[[51.2 49.1 28.3 30.5 20.8 30.7]
 [32.5 34.6 39.0 44.6 36.6 30.5]
 [43.3 23.9 48.2 33.5 43.4 25.8]
 [15.3 32.8 25.8 39.6 33.8 42.7]
 [31.8 37.2 35.5 21.4 35.4 33.3]
 [29.4 26.8 27.9 36.2 24.0 41.4]
 [36.2 29.0 40.1 34.2 34.9 44.0]
 [21.0 19.4 29.5 37.8 30.8 26.8]
 [19.1 24.4 30.2 34.8 33.3 24.5]
 [32.5 27.5 23.3 33.3 30.2 28.5]
 [25.7 46.6 40.7 19.5 32.1 23.0]]
Counting starts at 1.
The entry just left of 27.5: 32.5
The entry in row 2 and column 1: 32.5
Read off the entry in row 3 and column 1.
A: 43.3
The entry in row 2 and column 2 -> 34.6
The entry just left of 28.3 -> 49.1
Read off the entry directly below the smallest entry.
A: 31.8
Read off the bottom-right entry.
A: 23.0
Read off the entry directly below 30.8.
A: 33.3
Read off the entry just right of 15.3.
A: 32.8
The entry at row 1, column 1 is 51.2
The entry just left of 35.4 -> 21.4
The bottom-left entry: 25.7
Read off the entry at row 1, column 3.
A: 28.3
The entry just left of 32.1 is 19.5
The entry just left of 33.8: 39.6
The entry directly below 35.5 is 27.9
The entry at row 3, column 3 -> 48.2
The entry directly above 30.8 is 34.9
Read off the entry directly below 31.8.
A: 29.4
The smallest entry is 15.3
The entry in the top-right corner -> 30.7
The entry just right of 43.4 is 25.8

Read these off the table that follows. Indices start at 1.
1) Read off the entry in row 1 and column 2.
2) Read off the entry at row 1, column 1.
3) Read off the entry in the bottom-left corner.
4) Read off the entry in the bottom-right corner.
5) Read off the entry at row 2, column 1.
6,5,4,1
3,2,2,5
3,1,3,3
2,5,5,5
1,5,3,5
1,3,2,8
1) 5
2) 6
3) 1
4) 8
5) 3

W =
[[-26.3  21.7 -16.2  26.6  10.9  37.6  33.4  -6.7  -9.5  24.9 -15.9  -4.7]
 [-18.5  23.5  -7.8  25.4  12.1  33.6  30.3   1.5 -12.5  32.1 -21.9 -11.0]
 [ -1.8  -4.6   1.0  25.4  18.9   2.8   3.9  -3.8 -20.8  19.6  -3.5  -4.3]
 [ 12.0  -5.7  24.8   5.1   3.7  -2.7 -13.4  10.0 -52.8  17.7 -25.1 -33.1]
 [-11.1  -8.1  -7.9  23.2  15.2   1.9   7.3 -18.7  -9.6   8.4  12.0  10.7]
 [ -5.0   7.2 -16.6 -14.5 -14.2  -0.7   4.2  -6.5  44.7 -23.9  21.4  24.7]
 [ -0.5   0.1   7.2  23.4  13.9   7.1   6.1   5.4 -22.4  19.7 -16.1 -10.9]
 [-20.5  30.1 -32.0   4.9  -1.6  26.6  20.6   0.2  47.9   6.4   0.1
   14.4]]
The entry just left of -4.7 -> -15.9
The entry just right of -1.6: 26.6
The entry just right of -18.5? 23.5
The entry just left of -12.5? 1.5
The entry just right of the largest entry -> 6.4
The entry just right of -16.2 -> 26.6
The entry just left of 10.0 -> -13.4
The entry just left of -8.1 -> -11.1
The minimum? -52.8
The entry just right of -6.5? 44.7
The entry just right of the smallest entry is 17.7
The entry just right of -14.5? -14.2
The entry just left of 1.5 -> 30.3
The entry just left of 21.7? -26.3
The entry just left of the smallest entry? 10.0
The entry just right of 10.9? 37.6

Questions about the table below.
1) Find the entry just right of -11.1.
2) Find the entry just left of -5.8.
[[ 12.2  -8.1 -12.2 -26.7 -13.1  27.0   6.0  15.9 -11.6  18.1 -11.1  -6.1
   22.2 -36.1]
 [  7.9  -2.5  -8.4  21.6  -5.4  -4.6   8.3  32.0 -15.8  -7.4  -5.8  31.6
   26.9 -22.4]
 [ -7.4  12.6  10.8  32.2  20.4 -18.7  -3.6  -5.3  -1.3 -19.7  10.1   1.7
  -15.5  52.2]
 [ -6.5  -4.7   6.2 -33.1  -6.5  -0.6  -7.3 -30.0  24.7  12.5   3.2 -22.7
  -18.0  -7.9]
 [ -8.5   8.6  12.3  -0.1  15.8 -17.4  -6.9 -22.1  15.1 -15.4  10.5 -13.6
  -20.1  55.1]
 [  3.8  -8.2  -9.4 -34.3 -13.0  26.6  -0.7 -12.2  -2.8  20.2  -9.5 -17.1
    1.4 -33.3]
 [  1.2   2.9  -2.3  47.4   2.7 -12.8   7.0  30.2 -14.7 -15.3   2.5  36.4
   11.4  -5.2]
 [ -4.4   9.3   6.8  52.3  13.3 -17.2   3.5  20.7 -10.6 -19.3   7.4  21.6
   -5.5  23.3]
 [ -3.0  -7.1  -2.9 -36.0 -10.9  13.5  -5.3 -24.8  11.7  18.1  -5.4 -21.8
  -12.1 -24.4]
 [ 16.9  -6.9 -12.6  -9.7 -11.6  14.6   8.6  29.3 -15.6  11.9 -10.5  13.8
   41.0 -34.5]]
1) -6.1
2) -7.4

x = 6	23	40	31	61	55	50	11	23	40	39	23	93
Report the 2nd largest entry.
A: 61
The largest entry: 93
The first entry: 6
The third entry from the right -> 39

B =
[-38.2  -4.0 -37.7  18.8  52.2  -3.4   7.0  13.2 -57.5 -11.7 -10.6  -1.8
 -16.5  20.7   7.5]
Give the entry just left of -11.7.
Answer: -57.5
Give the entry just right of 7.0.
Answer: 13.2
Give the entry just left of -16.5.
Answer: -1.8
Give the largest entry.
Answer: 52.2
The entry just left of 7.0: -3.4
Give the entry just left of 7.5.
Answer: 20.7
